Each row is where one point has got to under a steady rotation. How many steps took it there?
The counts run from 0 to 427.
-0.60	2.26	-3.52	-1.19	1.16	3.27	0.13	3.85	-1.90	1.40	-3.74	0.47	-0.64	0.11	1.02	-5.25	-0.77	-1.61	2.08	0.93	-2.70	-1.44	0.77	0.69	4.29	2.84	-0.20	-0.63	-0.17	-1.14	-1.07	2.03	-1.77	0.63	2.59	-1.34	0.60	-0.98	-1.10	2.49	-2.81	-1.39	-3.68	-1.72	-0.47	-0.37 | 136
-1.58	-1.13	-2.68	3.04	-1.98	-2.16	-1.10	2.85	-1.51	5.17	-2.58	-0.58	0.36	-0.94	-1.89	1.77	-3.29	-2.98	2.75	2.63	-1.43	-0.04	-1.70	-1.56	-0.49	1.24	-2.55	-0.68	2.46	-3.90	0.24	0.11	-1.76	-0.07	-1.66	2.50	0.50	0.15	2.24	0.08	1.58	-1.26	-1.44	2.81	2.02	2.00 | 215
-2.35	3.85	1.53	2.42	-1.35	-4.11	-2.11	0.09	3.60	-1.14	-1.49	-0.60	-2.40	1.21	-2.08	0.15	-0.42	-1.96	1.77	-3.45	-1.20	3.79	-0.67	0.47	0.02	0.33	0.09	-4.03	-3.79	-0.25	-1.50	-0.34	1.32	-0.46	0.15	1.48	-0.54	0.04	-1.73	0.05	1.65	1.27	-5.02	0.16	-0.69	-2.72 | 201
3.59	-1.97	0.36	0.33	-0.37	1.28	2.85	-0.12	0.39	-0.71	2.34	-1.05	0.44	2.98	-0.17	2.62	-1.16	2.38	1.82	2.52	-1.17	-1.83	3.29	1.52	3.14	-3.76	0.37	-1.65	0.90	0.98	-0.13	2.91	0.93	0.32	4.00	-1.08	0.68	2.70	2.26	-4.26	-1.21	-0.85	-3.05	-0.66	-1.81	1.95 | 328
2.92	-0.43	-3.56	-0.61	-1.21	-0.19	0.61	-2.02	1.61	-3.27	-0.43	-3.00	-0.85	-0.10	0.39	1.36	0.42	2.78	-0.74	6.51	0.06	4.86	-1.04	0.88	0.85	-1.96	1.07	-2.51	-3.02	1.20	-1.53	0.48	2.89	0.65	1.80	-4.36	-0.57	1.64	2.06	-0.03	-0.23	0.86	1.24	1.92	-0.96	1.11 | 309
3.67	-1.12	-1.87	1.40	0.49	0.35	0.59	-1.78	0.21	-0.49	-0.15	0.47	2.07	0.29	-2.12	1.23	-2.94	-1.35	-3.44	2.26	0.18	3.71	-0.11	-2.05	0.16	0.23	-1.82	-0.92	4.08	2.11	0.58	1.26	1.40	0.00	-0.50	-0.69	0.27	2.80	3.55	-3.09	-0.99	2.21	3.20	0.73	0.23	5.89 | 50
2.97	4.52	1.17	0.14	0.08	-1.43	0.52	-3.26	5.33	1.03	-0.54	-1.30	-1.49	-1.33	-3.00	-0.07	-4.82	-0.82	-0.58	-1.74	-4.30	3.14	-0.13	-0.73	-4.36	1.17	-0.86	-2.51	-1.81	-0.36	-0.81	0.12	2.72	-1.93	0.83	2.14	0.69	-0.73	1.19	-2.07	0.34	0.80	0.66	0.04	-0.43	1.78 | 230
1.44	2.37	-1.86	1.00	-1.38	2.61	1.37	1.85	4.24	1.66	-0.48	-0.18	-4.71	-0.01	-1.51	-0.97	0.99	1.02	1.96	-0.41	-1.20	3.42	-1.18	1.41	-0.29	2.98	0.45	-1.57	-0.53	-0.06	-1.40	-2.24	2.99	-1.26	1.57	-1.57	0.91	-3.73	-3.62	-0.57	0.31	-1.15	-5.87	0.78	-2.68	-1.75 | 410
2.31	0.53	2.62	-0.70	1.56	-0.02	2.53	-3.46	0.84	-3.19	-2.96	0.73	1.34	3.46	-1.40	-3.56	0.14	-0.22	0.63	-0.47	-1.30	2.56	1.96	-0.32	1.69	2.83	-1.90	-3.74	-0.01	0.63	2.64	1.78	3.13	1.17	1.33	-0.43	1.33	-2.83	-0.51	0.54	-4.94	1.08	0.45	-2.89	-1.08	0.93 | 367
0.75	4.19	1.30	-0.23	0.57	-1.86	-4.29	1.38	0.50	0.70	-4.27	-1.11	1.34	-0.30	-1.76	0.12	-3.39	-3.19	-1.19	-0.01	-5.27	3.94	-1.88	-1.09	-1.92	1.41	0.56	-1.31	0.86	-1.33	-0.94	1.94	-0.71	0.31	0.42	2.40	0.13	1.96	3.20	0.70	-0.40	0.55	0.89	2.67	2.44	1.51 | 235
2.18	3.90	1.37	0.02	0.42	-2.28	-2.03	-1.67	3.61	-0.48	-1.15	-2.10	-0.16	-0.79	-2.06	-0.84	-5.41	-1.73	-1.63	-1.90	-4.32	4.86	-1.26	-1.11	-4.25	1.73	-0.14	-1.74	0.26	0.05	-1.01	1.28	1.60	-1.55	2.05	3.02	0.67	0.39	1.02	-1.09	0.65	1.60	1.77	1.44	0.53	1.21 | 232
1.94	3.15	0.23	0.32	-0.55	-4.18	-1.48	-0.07	-2.65	0.12	-3.95	-0.48	-2.07	-1.64	-0.92	-1.78	-0.09	-0.67	1.17	0.03	-3.19	2.82	1.17	-1.76	1.71	1.65	-1.24	-0.36	-0.39	-0.29	0.82	1.06	0.50	2.41	-3.36	-1.33	5.51	-0.62	3.98	0.37	-1.28	-0.78	-1.78	-0.47	3.50	0.45 | 0
-0.84	-1.06	0.40	5.07	-1.74	1.93	2.70	2.52	-0.41	2.11	-1.96	4.22	2.14	-0.23	-1.03	1.10	-0.35	-3.44	2.85	-0.05	1.03	3.20	2.97	-1.60	-0.55	-0.20	-0.50	-2.70	4.55	-0.80	3.65	-0.62	-0.13	0.54	-0.78	-0.81	-0.30	-0.63	-1.77	-1.85	0.64	1.75	-0.88	1.73	2.17	1.50 | 426
-1.35	1.97	-2.38	-1.29	0.24	3.29	-1.88	2.23	-0.05	-3.04	-2.52	1.28	-0.83	1.27	1.11	-4.54	-1.47	-2.72	0.35	1.39	-1.68	1.02	-0.39	0.74	1.33	3.23	-1.42	-1.04	1.73	-1.03	-0.69	2.93	-1.81	-0.90	3.66	-0.76	0.18	-0.80	-3.42	1.72	-6.20	0.66	-2.96	-0.73	-0.08	-0.31 | 133
1.87	-1.56	0.75	2.44	-2.60	-1.76	-0.38	1.55	-1.20	2.50	-0.44	-1.59	-0.30	0.16	1.36	2.68	0.12	-1.86	0.29	2.53	-1.30	2.93	-1.81	-2.87	2.22	-1.05	-1.35	2.14	0.82	-0.39	2.95	0.22	-1.46	-0.39	0.00	-2.39	3.07	-1.46	1.57	-2.19	2.61	-3.73	-1.95	5.82	2.72	0.06 | 7
0.67	0.42	-5.03	2.48	-2.14	-0.17	-1.81	1.56	-3.23	3.13	-4.13	2.03	2.28	-0.33	-2.60	-1.51	-1.76	-1.36	4.34	-1.55	0.62	2.80	-1.25	-0.67	-1.08	1.32	-0.43	-2.02	4.45	0.06	-0.10	-1.72	2.31	0.93	-2.83	1.17	0.69	0.10	0.23	0.41	0.30	3.44	0.70	0.13	-1.95	0.94 | 421
2.45	-1.04	1.05	1.96	1.66	2.75	2.82	0.65	3.47	-1.84	2.09	0.14	-0.53	2.36	0.50	1.71	0.05	-2.21	-0.73	0.55	-1.15	-4.32	0.43	0.59	3.12	-0.71	0.41	-1.24	-0.13	1.36	3.52	2.30	-2.64	-2.32	2.11	-0.81	-0.06	0.06	0.99	-3.15	-1.94	-1.85	-3.87	-2.42	-1.56	2.52 | 88
0.21	0.04	1.75	-0.19	1.60	0.24	-1.35	-1.08	2.63	-2.48	-2.01	-1.43	1.49	5.48	-0.72	-0.98	-1.46	-0.63	-3.45	4.20	-0.23	1.21	-1.46	2.29	2.16	-2.26	0.81	-3.57	-1.10	2.41	-0.28	1.81	2.62	0.71	4.72	-1.09	-3.74	1.48	-1.42	-0.61	-1.29	-0.19	0.90	0.13	-1.33	-0.33 | 335
0.46	2.79	-2.79	-0.58	0.44	3.09	2.12	3.22	-3.26	1.56	-3.66	-0.20	-0.45	-0.94	1.53	-5.12	-1.14	0.46	2.99	0.92	-1.18	-1.29	2.36	-1.05	4.77	3.17	-0.36	-1.50	-0.51	-1.10	-0.63	0.83	0.29	0.60	2.31	-3.04	0.68	-0.78	-1.15	1.98	-0.28	-0.47	-3.34	-1.56	-1.05	-0.91 | 138
2.97	3.32	0.62	1.81	-0.41	-1.21	-2.36	-2.36	1.98	2.05	-2.37	-0.70	2.29	-0.34	-0.94	0.90	-4.21	-3.35	-2.36	-1.23	-2.23	-0.49	-2.53	-2.37	0.22	-2.70	-0.24	0.00	-0.21	1.97	2.05	0.58	0.43	-1.37	-0.43	1.54	-0.43	1.92	3.91	-3.11	2.65	1.50	3.49	1.41	-1.49	1.23 | 256
0.19	2.24	1.83	1.47	-1.45	2.07	1.55	3.62	3.15	1.83	-0.85	1.86	-3.62	1.68	0.02	0.31	3.11	-0.18	3.00	-0.61	-1.77	3.01	1.83	0.83	1.31	1.19	0.35	-2.71	0.29	-1.11	-0.67	-0.75	0.56	-0.17	0.88	-2.26	-0.48	-2.23	-2.34	-1.14	-0.34	-1.71	-6.91	1.30	-0.44	-1.81 | 407
0.78	-0.31	-0.40	-0.06	-1.19	2.24	-0.57	-0.76	1.35	-1.87	-1.00	0.95	2.32	3.63	1.07	-0.91	1.19	1.06	5.94	0.77	-1.54	1.33	-0.27	3.17	-0.73	-3.54	0.53	-4.27	0.54	0.19	1.51	1.85	1.78	-0.96	2.09	0.37	-2.45	0.16	0.46	-0.72	-4.05	1.88	0.54	0.38	-5.31	-0.93 | 124
-3.01	3.39	3.73	2.19	-0.59	-3.22	-0.41	0.55	2.98	0.51	-0.69	-0.95	-2.45	1.75	-1.58	-0.28	-1.73	-2.24	0.81	-2.23	0.02	3.12	0.62	-0.75	0.43	-0.63	-1.33	-4.22	-4.07	0.36	-0.42	-1.61	1.31	0.23	1.05	0.19	-3.03	0.45	-2.94	-0.56	2.98	0.18	-4.44	1.21	0.22	-2.12 | 199
0.07	-0.59	-2.45	1.94	-2.24	-2.30	-2.82	0.59	-0.92	1.05	-1.70	-1.36	1.47	-1.37	-1.59	2.42	-3.92	-2.58	1.42	0.50	-1.17	4.01	-2.02	-3.71	-0.35	3.78	-2.16	0.32	2.40	-4.30	-0.43	1.07	-1.21	-1.02	-0.04	3.15	2.42	0.44	0.40	1.41	0.80	1.06	-1.84	3.12	2.36	2.15 | 212
-0.58	0.05	1.08	1.35	0.87	0.08	1.84	2.20	3.62	-3.06	1.86	-0.76	-2.77	1.22	1.19	-0.99	1.56	-0.57	-2.98	-0.30	-1.70	1.40	-0.41	1.25	1.37	-0.02	5.08	-3.04	-0.17	3.31	0.43	2.72	0.78	-1.48	1.59	-2.91	1.49	1.48	0.31	-4.88	1.33	-1.02	-4.66	-1.61	0.23	0.54 | 63
2.81	-2.50	0.65	1.33	-0.53	1.67	3.39	0.14	-0.66	-0.64	2.15	-0.66	1.39	2.68	0.31	2.07	-0.59	1.12	1.16	1.56	-1.73	-1.80	3.08	0.92	4.09	-3.75	0.58	-1.00	1.29	0.59	-0.25	4.22	0.14	0.12	4.21	-1.01	1.29	2.67	2.68	-4.52	-0.66	-0.72	-2.93	-0.51	-1.68	1.77 | 327
2.38	-4.01	-0.91	1.69	-0.51	1.42	1.36	0.71	-2.13	3.00	-0.61	-2.58	1.60	4.19	0.45	0.28	-2.68	1.15	1.81	5.05	1.21	-3.83	-2.55	0.55	3.87	-0.15	-1.24	-0.34	1.15	0.54	2.53	0.43	2.17	-0.27	2.90	-0.96	-0.47	-1.18	-1.25	-1.80	1.22	-3.28	-1.53	0.09	-2.91	-0.24 | 354
0.63	-2.71	-0.01	2.07	-0.45	0.87	4.01	0.04	-1.11	-0.63	1.28	-0.41	3.17	1.92	1.18	-0.55	0.00	-0.08	-0.49	0.49	-1.46	-2.17	2.56	-0.59	5.53	-2.46	0.89	-0.32	1.55	1.08	1.16	5.01	-1.39	-0.38	3.52	-0.61	2.52	2.29	2.19	-4.41	0.57	-0.51	-1.60	-0.52	-1.03	2.04 | 325
2.32	-1.12	0.79	2.87	-2.89	-1.50	-0.58	1.05	0.06	3.53	-0.35	-1.23	-1.18	0.66	0.97	3.63	0.46	-1.35	-0.02	2.81	-0.74	1.63	-1.81	-2.33	2.70	-1.69	-2.20	2.22	0.76	-0.80	2.39	-0.30	-1.40	-0.06	-0.78	-2.17	2.22	-1.41	1.62	-2.29	1.91	-4.08	-2.37	5.41	2.06	0.50 | 8
-2.63	1.27	2.02	3.60	-3.03	-2.08	0.72	-0.45	5.46	3.03	0.60	0.75	-0.93	0.54	-1.24	1.24	0.15	-3.02	1.31	-2.90	-2.79	-0.74	-0.49	0.34	-1.34	-2.75	0.57	-2.20	-0.72	-0.77	0.99	1.61	-0.09	-2.26	0.09	3.13	1.00	-0.49	0.46	-4.60	2.46	-0.79	-2.72	1.32	-0.42	-1.18 | 224
2.28	-0.96	1.02	-1.22	1.57	0.69	-1.72	1.12	-2.43	-2.21	-2.09	-1.48	0.66	4.08	0.00	-1.91	-1.37	-0.51	2.55	0.59	-2.77	2.81	-0.97	-0.19	1.82	4.48	-1.53	-0.30	3.03	-0.88	1.12	3.13	-1.28	0.56	2.69	0.43	2.27	-1.33	-1.06	1.33	-5.21	-1.43	-3.44	0.26	0.14	1.20 | 372
2.25	-0.70	-2.34	2.74	-3.50	3.16	0.50	1.61	-0.06	2.18	-2.27	0.14	2.53	2.13	1.10	1.72	1.33	2.03	4.99	0.21	0.15	0.58	-0.44	1.04	4.02	-2.43	1.48	-0.59	1.39	-0.63	0.47	0.41	1.16	-0.78	3.83	-0.33	0.15	-1.12	-1.73	0.45	1.70	0.89	-2.22	3.25	-3.55	-3.42 | 145
2.51	-0.31	0.33	2.61	-3.39	-0.79	-1.12	1.37	0.54	3.36	0.36	-0.60	-2.32	0.87	0.10	4.59	0.04	-1.66	-0.15	3.57	-0.39	0.37	-2.16	-1.75	1.99	-2.10	-3.05	1.81	-0.07	-0.62	1.72	-1.07	-0.33	0.06	-1.46	-2.45	1.38	-0.82	2.00	-3.26	1.66	-4.12	-2.84	5.25	1.38	-0.19 | 9
2.68	-1.47	-1.82	1.44	0.38	0.42	-0.54	-0.69	-0.34	-1.49	0.73	0.89	2.06	0.53	-1.87	1.15	-3.16	-2.24	-2.93	2.70	-0.04	3.39	-0.36	-2.18	-0.69	-0.03	-1.60	-1.13	4.97	1.83	0.76	1.73	0.80	0.24	-0.33	-1.30	0.47	3.56	3.06	-3.95	-1.41	2.14	2.60	0.83	0.39	5.97 | 51
3.18	4.36	1.41	1.09	-0.42	-1.23	1.65	-3.01	6.24	1.30	-0.51	-0.64	-2.05	-0.97	-3.25	0.70	-3.50	-1.00	-0.05	-1.37	-4.57	2.21	0.83	-0.34	-3.49	0.42	-0.32	-2.53	-2.08	-0.93	-0.56	0.21	2.67	-1.78	0.55	2.42	1.19	-1.03	1.75	-1.94	0.07	0.40	0.61	-0.05	-0.76	1.12 | 229
4.86	0.39	-0.42	-0.15	2.59	2.68	1.54	0.24	2.32	-1.96	2.77	-2.63	-1.43	2.29	-0.21	0.26	-3.47	0.51	0.66	0.68	-1.30	-3.74	-0.80	1.12	1.02	0.51	0.10	-1.94	-1.10	2.29	1.38	1.61	0.32	-2.21	2.22	-0.45	-0.86	0.75	1.51	-3.11	-2.20	-1.28	-3.29	-3.54	-4.08	1.96 | 91
1.81	2.19	-0.86	0.82	-0.76	-3.68	-0.41	-2.58	0.77	-1.11	0.31	0.97	-1.48	0.32	-2.81	-1.64	0.71	-1.41	0.62	-2.84	-3.02	4.05	0.69	-0.04	-0.98	-1.67	-2.21	-1.61	0.97	1.83	-0.02	1.97	1.23	0.93	-3.35	0.40	3.51	0.98	4.97	-3.62	-3.18	1.40	0.56	-0.25	-0.94	3.06 | 22
0.99	1.81	-2.56	-0.04	-0.31	3.27	2.10	2.75	-3.69	1.83	-3.14	-0.15	-0.11	-0.65	2.45	-4.78	-1.53	1.32	3.12	0.33	-0.45	-0.91	2.73	-1.97	4.85	2.69	-0.24	-2.00	-0.69	-0.56	-0.50	0.81	0.99	-0.05	2.75	-3.38	1.03	-0.21	-1.35	0.75	1.16	-0.24	-3.86	-1.04	-0.68	-0.86 | 139
-0.32	2.76	-0.87	1.71	0.78	0.46	1.07	0.82	-2.46	0.37	-3.50	2.98	-0.22	0.48	-2.78	-4.21	-2.89	-2.41	3.32	-2.67	-0.72	-0.63	4.82	1.55	0.97	-0.21	-3.06	-2.08	1.56	-0.41	-0.06	0.88	0.06	2.43	0.82	0.25	1.27	-0.53	-1.56	0.69	-4.11	1.71	-1.67	-3.48	-0.40	0.37 | 159
3.08	-0.27	1.79	-1.06	1.24	0.48	-0.61	-1.05	-1.03	-4.53	-1.10	-0.47	0.69	3.40	-0.13	-2.32	-1.19	-0.64	1.13	-0.43	-2.02	4.26	0.87	-1.06	1.89	4.46	-2.06	-1.22	2.87	-0.18	1.78	2.83	0.55	0.04	2.75	0.04	2.61	-1.26	-1.65	0.80	-5.45	0.42	-2.15	-0.88	0.44	1.10 | 370
